One vector is turned by the same rotation once a tick. Each row is the vector after some number of ticks, and that number follows the row.
The counts run from 0 to 142.
[136 146 121 122 102 142 100  91  99 118 154 100 106 138 133 116  96  69
 101 118  83 165  75 108 142 139  86 157  97 136 147 157  97 138 130 106
 140 149] -> 9
[133 142 102 163  96 118 131 130 103 126 165 116 144 124  98  83 137 128
  90 104  87 179 147  99 156 112  78 123 126 108 130 158 132 153 169 110
 106 162] -> 133
[128 154 120 123 130 134  62 106  84 143 150 114  98 149 123 100 121  90
  82 115 101 146  94 126 158 134  73 140 119 123 141 161  86 128 143 133
 152 167] -> 101
[106 141 103 121 109 140 143 110  80 139 157 124  89 143  92  96  72  82
 135 126  99 148 122  90 162 118  71 138 127  87 159 134 117 137 103 111
 128 127] -> 15
[157 138  97 121 115 127  94 100  97 134 164  88  91 170 116 104 125  77
  91 125 104 181 126  97 155 133  73 127 119 153 148 127 154 141 134 111
 144 132] -> 4
[121 138  89 121 104 140 112  91  94 122 160 106  88 150 111 105  86  40
 129 112 107 150 106  98 143 126  73 146 111 107 140 132 122 132  98 126
 142 127] -> 11
[102 142 110 155  77 133 153 113 113  96 164 101 139 146  98 113  96  86
 161 100  96 157 148 111 151 113  68 136 111 112 122 152 145 146 146 125
 129 129] -> 125
[ 89 153 149 131 126 156 105 102  77 145 165 119 103 120  94 117  76 103
 114 137 106 124  76 109 169 121  82 162 117 118 150 149 112 151 143 114
 156 153] -> 108
[109 143 116 127 103 135 134 130  79 155 159 118 104 152  93  81  91 128
 133 143  83 160 138 108 180 121  66 136 132 100 159 144 118 148 114 115
 116 142] -> 19
[155 145 105 137 140 120 105  87  82 165 170 135 107 142 107 111 140 101
  86  83 102 143 134  81 139 127  80 132 124 110 128 163 102 158 155 114
 138 151] -> 94
[140 151  91 128 128 124  80 116  84 140 138 101  93 171 113  78 122  83
  82 115 111 160 127 107 164 132  58 120 139 123 138 137 124 129 124 131
 139 139] -> 99
[134 137  90 141  94 124 102 103 111 126 205 122 131 154 100 110 157  98
 115 122 113 159 162 105 149 119  87 129 124 128 118 126 185 145 166 116
 121 156] -> 40
[157 141  81 133 136 112 105  95  79 160 160 125  95 157 105  87 136  94
  96  91 113 154 150  82 146 126  67 117 137 114 133 143 127 144 134 120
 133 133] -> 95
[ 99 137 109 152  81 137 126  87 117 108 189 125 134 156 108 122 106  70
 171 112  99 142 152 134 140 118  77 137 109 109 111 161 132 149 140 136
 140 148] -> 124
[ 74 167 148 172  92 144 112 120 102 106 175 118 156 118  84 112 105 117
 132 116 104 136 120 129 160 108  80 145 107 118 128 163 133 149 173 128
 144 158] -> 31
[105 148 154 131 102 142 118 122  97 155 190 103 112 169 100 118 103 139
 133 161  85 155 116 121 178 118  92 151 118 143 161 146 137 162 141 102
 136 156] -> 115
[ 69 157 136 166  92 146 117 136 104  93 158  99 145 138  74 102  94 101
 142 125 117 147 128 136 167 106  65 135 121 116 127 147 150 140 154 134
 143 143] -> 30
[132 154 111 144 115 121 111  68  93 115 169 113 129 147 122 130 128  64
 132  70 110 133 143  98 122 119  78 142 105 122 102 160 119 161 158 130
 152 138] -> 87
[134 139  76 151 106 111  90 108 104 123 187 132 133 147 101  86 152 104
  99 105 110 162 166 114 150 120  76 113 137 103 113 154 143 134 157 131
 120 167] -> 135
[134 152 105 146  99 123  89 129 103 112 160 110 147 130 114  83 142 118
  72 116  93 180 119 114 156 131  75 128 120 120 125 166 125 133 171 118
 118 176] -> 137
[142 144 105 117 104 135 107 103 102 119 152  88 101 160 127 104  92  62
 109 125  88 170  97 106 150 132  70 140 103 143 145 132 127 126 116 112
 133 132] -> 8
[153 143  98 142 132 126 103  97  90 147 177 109 100 153  94 114 135  84
  95 110 122 159 140  78 156 117  78 118 130 144 147 123 164 154 157 115
 152 126] -> 0
[ 98 153 144 129 120 147 132 118  85 144 176 109 100 142  81 113  79 122
 126 143 102 149  95 104 181 119  83 151 121 130 161 140 143 156 134 101
 139 138] -> 111
[140 146  79 148  98 116 102 135 105 116 155 108 136 144 104  72 144 103
  86 114 104 176 150 111 154 121  65 111 129 117 126 143 151 132 152 126
 112 154] -> 136
[ 91 151 139 139  92 135  89 124 101 140 172 124 133 166 107  97 117 137
 134 142  81 142 129 152 174 125  73 137 122 107 134 171  95 150 140 133
 132 186] -> 24
[137 140 102 153 101 118 102 109 104 140 186 134 141 125 103  96 153 124
  86 105  91 168 141 106 143 125  90 125 127 111 118 171 123 145 168 112
 115 182] -> 134
[106 178 158 131 115 135 124 113  81 141 185 102 139 157  99 134 132 155
 131 124 102 123 136  99 167 113  84 154 120 137 127 152 148 186 175 102
 132 144] -> 75
[131 130  84 158 106 113 131 121  99 129 178 124 136 141  78  83 141 108
 116  98 105 165 173  93 155 109  68 113 135 102 124 149 150 147 151 122
 116 149] -> 132
[125 165  87  90 119 126  92 101  80 154 177 140 105 160 121  89 125 115
  97 132 110 134 135  99 147 127  82 139 150  72 119 131 126 128 120 118
 111 163] -> 58
[ 91 149 119 128 127 150 116 110  80 144 177 119  86 153  83 110  81  98
 133 144 119 128 115 101 175 108  74 139 133 115 159 120 149 143 119 119
 149 126] -> 110
[ 70 191 156 111 116 150  92 105  76 119 162 112 131 145 107 119 105 118
 127 122 117 104  94 123 155 116  77 163 123 101 113 152 114 150 150 123
 141 162] -> 68
